(in the rows, 128 means zero)
One turn sends every row of this set to another row. A few are shown first. Where does it send the rows asked after them?
ladu: [103 148 142 120 137 104 124 132 147 139 138 159 143 103  91  89  99 136
 135 132 108 132 116 142 129]
nekep: [136 113 149 138 104 140  93 106 114 125 116 105 125 105 116 132  86 156
 109 125  99 111 137 109 158]
des: [125 126 152 138  93 150 121 128 114 143 119 168 161 123  97 131 111 123
 161 151 139  85 120 144 121]
lik: [ 99 105 147 133 104 135  99 163 130 148 145 157 127 135  94 114 122 133
 136 142 113 135 111 100 129]
poku: [116 116 147 114 123 118 110 105 114 166 155 122 157  94 109 109 105 127
 149 139 132 155 119 150 126]
Nopot: [ 98 108 137  92 100 103 105 140  90 116 124 147 154 120 125 121 155 123
 126 130 141 120 156 127 135]
Silob: [124 122  98 132 122 111 114 151 141 112 104 138 132 126  96 109 121 135
 122 117 105  97 143  91 111]
Mik: [118 103 136 131 132 120 112 132 119 141 134 145 167 144 148 111 118 134
 123 129 110 122 105 155 121]
Vem: [109 121 145 137 127 144 121 124 170 153 118 141 142 105 125 144 117 119
 127 144 116  88 153 132 128]
poze: [144 123 130 107 110 122 119 106  94 150 133  81 129 105 117 115 109 130
 126 136 120  83 147 117 140]
mef: [ 95 117 126 106 124 126 126  92 117 122 114 163 157  75  69 105 112 133
 137 135 109 115 130 139 113]
sus: [136 138 124 120 121 104 103 124 123 144 149 160 127  79  97 117 124 152
 145  91 124 107 134 139 113]
duka: [144 113 144 108 109 122  81  82 125 120 112 124 132 131 120 135 116 144
 122 139 126 130 143 153 134]
tor: [127 156 133 108 135 112 150 123 105 143 121 143 131  83 111 142 114 142
 158 125 118 101 126 142 129]
puman: [134  91 133 127  72 108 133 141 105 115 122 145 169 123  93 124 133  93
 118 133 113 126 139 128 136]
rezun: [118 122 135  95 107 137 107 104 106 128 115 118 140  90 134 135 120 125
 153 128  91  96 168 110 149]
lig: [149  85 134 134 109 137 110 120  81 113 139 127 134 118  96  88 104 122
 127 146 129 118 123 157 124]
bosop: [155  71 130  95 105 119 112 142 124 140 130 138 155  97 102 123 132 122
 123 126 118 126 135 167 144]
bamu: [114 116 151 103  85 128 136 131 104 107 114 139 134  85  99 125 154 112
 151 104 129 115 146 138 122]
Kovod: [105 140 113 149 108 140 121 127  95 114 136 131 156 142  92 116 120 142
 133 122 125 117 133  84 123]
nurer: [126 104 121 127  87 119 135 135 120 121  96 120 179  82 117 139 131 132
 125 153 116 128 156 121 114]
lel: [146 122 142 153 113 127 105 126 139 145 142 139 106 130  86 138 113 133
 120 144 111 121 116  90 119]
firo: [114  79 159 134 107 147 115 125 124 124 124 147 126  78  87 134  99 119
 141 150 147 101 163 116 137]
desuf: [134  95 129 123 109 136 115 151 121 134 137 135 118 146  81 116 117 114
 119 173 104 108 134 101 148]
susi: [121 105 125 131 131 138 120 151 100 126 127 127 144  87  78  97 117 134
 119 123 114 100 125  73 132]
zez: [147  86 139 141 138 117  96 109 142 119 152 132 134  92 126 111 110 130
 117 129 110 141 155 124 119]
zoki: [125 116 147 116 103 148 135 102 129 122 110 106 162 113 104 125 104 179
 142 116 108  93 130 132 136]

desuf moves to lik
firo moves to des
Now find these:
rezun moves to bamu
Nopot moves to sus
Silob moves to susi
puman moves to ladu
zez moves to lig
duka moves to bosop
nurer moves to mef

